[[  75  231   50 -127   73    0   37   71  -70 -453  119  -53   92  -53
   312 -238]
 [ 305  -49  -74  227   13 -337  525  325  -67  -27   92   95   10 -149
    85  701]
 [-201  244  246 -213 -382  -42  -48   75 -264    5  114   89    1  -15
    28  -40]
 [-284  249  184 -235 -350  115    2 -131 -270   82   31  170 -116  414
  -270 -187]
 [ 200  497 -420 -353 -346 -132   80   20  174  -45 -412  169  -70 -237
   212   98]
 [ 126  387 -163 -197 -410 -272   90   37  250  -38 -501  161  -49 -182
   215  166]
 [ -21   80   28   61   14   43   78  450  -39   45  208 -380 -502  -48
    72   82]
 [ -75   85    2  510 -182  219   60   82  -72  -54 -200  220   13 -155
    74 -144]
 [   5  268  166 -173 -329  -29  -17  -18 -191   18  184   72   67  -23
     0   -1]] Answer: -1

[[59 67 57 63 57 57 76 63]
 [77 75 59 49 55 64 74 88]
 [64 67 61 66 68 63 65 64]
 [70 55 61 72 66 71 46 72]
 [62 61 72 51 72 57 69 60]
 [77 68 70 73 75 92 25 52]
 [68 81 53 46 55 70 74 79]] Answer: 79

[[428 234 451 295 448 432 715]
 [543 504 378 571 318 735 672]
 [513 727 377 783 515 534 395]
 [632 662 603 498 542 592 274]
 [524 659 901 240 339 694 494]
 [583 325  94 922 772 248 470]
 [640 474 251 947 704 584 525]
 [422 595 567 347 508 439 457]
 [458 371 537 404 502 533 670]
 [453 566 384 652 588 285 354]] Answer: 354

[[536  79 291 387 283 139  35 103 530]
 [543 667 456 865 464 623 782 136 532]
 [539 461 236 469 411 522 389 466 440]
 [401 780 357 305 253 722 877 197 445]
 [526 570 627 206 382 417 406 745 449]] Answer: 449

[[530 410 531 503 453 468 508 640 618 558 562 626]
 [595 465 544 483 397 583 635 514 568 473 544 510]
 [461 688 647 422 395 678 486 892 526 724 455 661]
 [540 478 523 467 444 565 533 540 559 509 571 582]
 [551 491 533 482 461 562 543 557 569 498 568 566]
 [530 458 534 486 454 570 537 548 559 536 574 557]
 [509 448 205 525 506 517 452 380 537 545 974 687]] Answer: 687

[[566 521 559 611 167 618 570]
 [601 368 508 651 849 611 726]
 [609 500 610 799 433 556 597]
 [638 483 641 590 916 563 670]
 [623 832 575 697 648 648 498]] Answer: 498

[[49 45 25 15 40 52 12 21 61 62]
 [55 45 21 38 33 53 29 40 49 52]
 [65 43  5 59 19 61 38 57 39 50]
 [40 34 38 55 41 64 51 57 38 55]
 [29 25 38 37 47 78 39 45 46 75]
 [58 48 11 19 31 53 10 24 60 60]
 [69 57 20 51 27 34 37 46 44 32]
 [60 36  1 61 19 75 39 61 37 60]
 [30 31 38 19 50 69 23 28 57 76]
 [28 32 53 42 53 63 48 47 44 61]
 [69 48  2 49 19 55 29 48 44 48]] Answer: 48
---
[-71 -46 -10  56 -26  29] result: -10
[ 34 -24 -11   8   2 -87 -65] result: -11
[  6  72  -3 -10] result: -3
[ 85 -71 -84 -60 -57  78] result: -84
[ 53   7  18 -87] result: 18
[-61  39 -26 -69] result: -26
[12 79 10  2 60 -1] result: 10
[ 63  52   7 -26  -8] result: 7
---
  6    1  -31   23   44 yields 6
 855    -7  -940   195 yields 855
121  446  342  737  935   69 yields 121
224  440  621  474  820 yields 224
 10   44   23    7  -25  -18 yields 10
114  116  221   19  239   59 yields 114
-33  -22   18   30  -17 yields -33
-740   594   -41    60 yields -740
6  6  1  8 yields 6
---
[[  7   6 -72 -26]
 [-40 -56  21   5]
 [-33 -71  18   7]]	7, 7

[-28 -30  29   9  13   7 -66]	-28, -66

[ 78 -20 -78 -12]	78, -12

[ -6 -59 -16   6 -65 -25 -18]	-6, -18

[  1  11 -87 -45  10]	1, 10

[71 24 15 -1]	71, -1

[[ 25 -41 -45 -87 -26]
 [-67 -53 -10 -28 -66]
 [-18   9 -33 -59 -51]]	25, -51

[ 38  37 -51  12 -20 -76  76]	38, 76

[[ 57  53  66 -26  59]
 [-17  14   4 -19  61]
 [  6 -41   5  11 -40]]	57, -40

[[ 21 -73  23  -1]
 [ 35  67  -2 -20]
 [ 59 -27  28 -25]]	21, -25
---
[[53, 9, 22, -45, -18], [-10, 14, 4, -3, -8], [-53, 20, -28, -6, 72]] → 4, 72
[-1, 9, 29, 60, 63] → 29, 63
[[-5, -11, -22, 43, -16], [-13, -41, -27, 25, 15], [-85, 58, -1, 39, -37]] → -27, 58
[54, -81, 13, -2, -67] → 13, 54
[-65, -33, 33, 64, 49, -19, 37] → 64, 64
[-89, 25, 52, -43, -84, 18, 34] → -43, 52
---
[[64, 57, 45, 58, 22, 58, 47],
 [55, 54, 60, 54, 33, 56, 37],
 [94, 88, 27, 30, 60, 5, 66]] -> 45

[4923, 9373, 8627, 2911] -> 8627

[129, -686, -65, 715] -> -65

[[7, 5, 3, 5],
 [1, 3, 4, 5]] -> 3

[-901, -89, 729, 347, -616, 157] -> 729

[4, -28, 10, 21, 18, 0, 29] -> 10

[2, 3, 2, 6, 9, 4, 4] -> 2

[111, 871, 668, 454] -> 668

[862, -613, -313, 387, -388] -> -313

[21, 28, 7, -28, 27, 4] -> 7
---
array([[-69, -45, -17,   9],
       [-68, -55,  21, -17],
       [ 13,   4,  32,   4]]) -> -69, 4

array([ 51,  17, -25, -29, -72]) -> 51, -72

array([ -9, -18, -82, -53,  23,  69,   1]) -> -9, 1

array([ 38,  83, -76, -61,  -5, -36, -30]) -> 38, -30

array([[ 17,   0, -67,  10,  19],
       [ 16,  13, -84,  15,  53]]) -> 17, 53

array([63, 24, 15, 23,  3,  1]) -> 63, 1

array([ 17,  30,  58, -15, -76]) -> 17, -76

array([ 51, -49, -66,  63]) -> 51, 63

array([[-12, -80, -39,  10, -41],
       [  1,  36,  29, -13,   2],
       [ 11, -43, -11,  22,   1]]) -> -12, 1

array([ 82, -55, -34,  30]) -> 82, 30
---
[0.08, 0.12, -0.07, 0.19, -0.17, -0.04] -0.07
[-0.620, -1.258, 0.343, 0.305, 0.388, 1.125, 0.383] 0.305
[-74.201, -114.151, 14.216, 163.238, 124.264, 39.320, -15.784] 163.238
[-1.075, 0.148, -0.837, 0.063, -0.453, -0.695, 1.628] 0.063
[[-0.141, -0.026, -0.059, 0.007, -0.067, -0.193], [-0.100, 0.125, -0.092, -0.048, 0.030, -0.189]] -0.092
[-2.57, -12.02, 0.60, 11.12, -10.86, 4.32, 12.31] 11.12
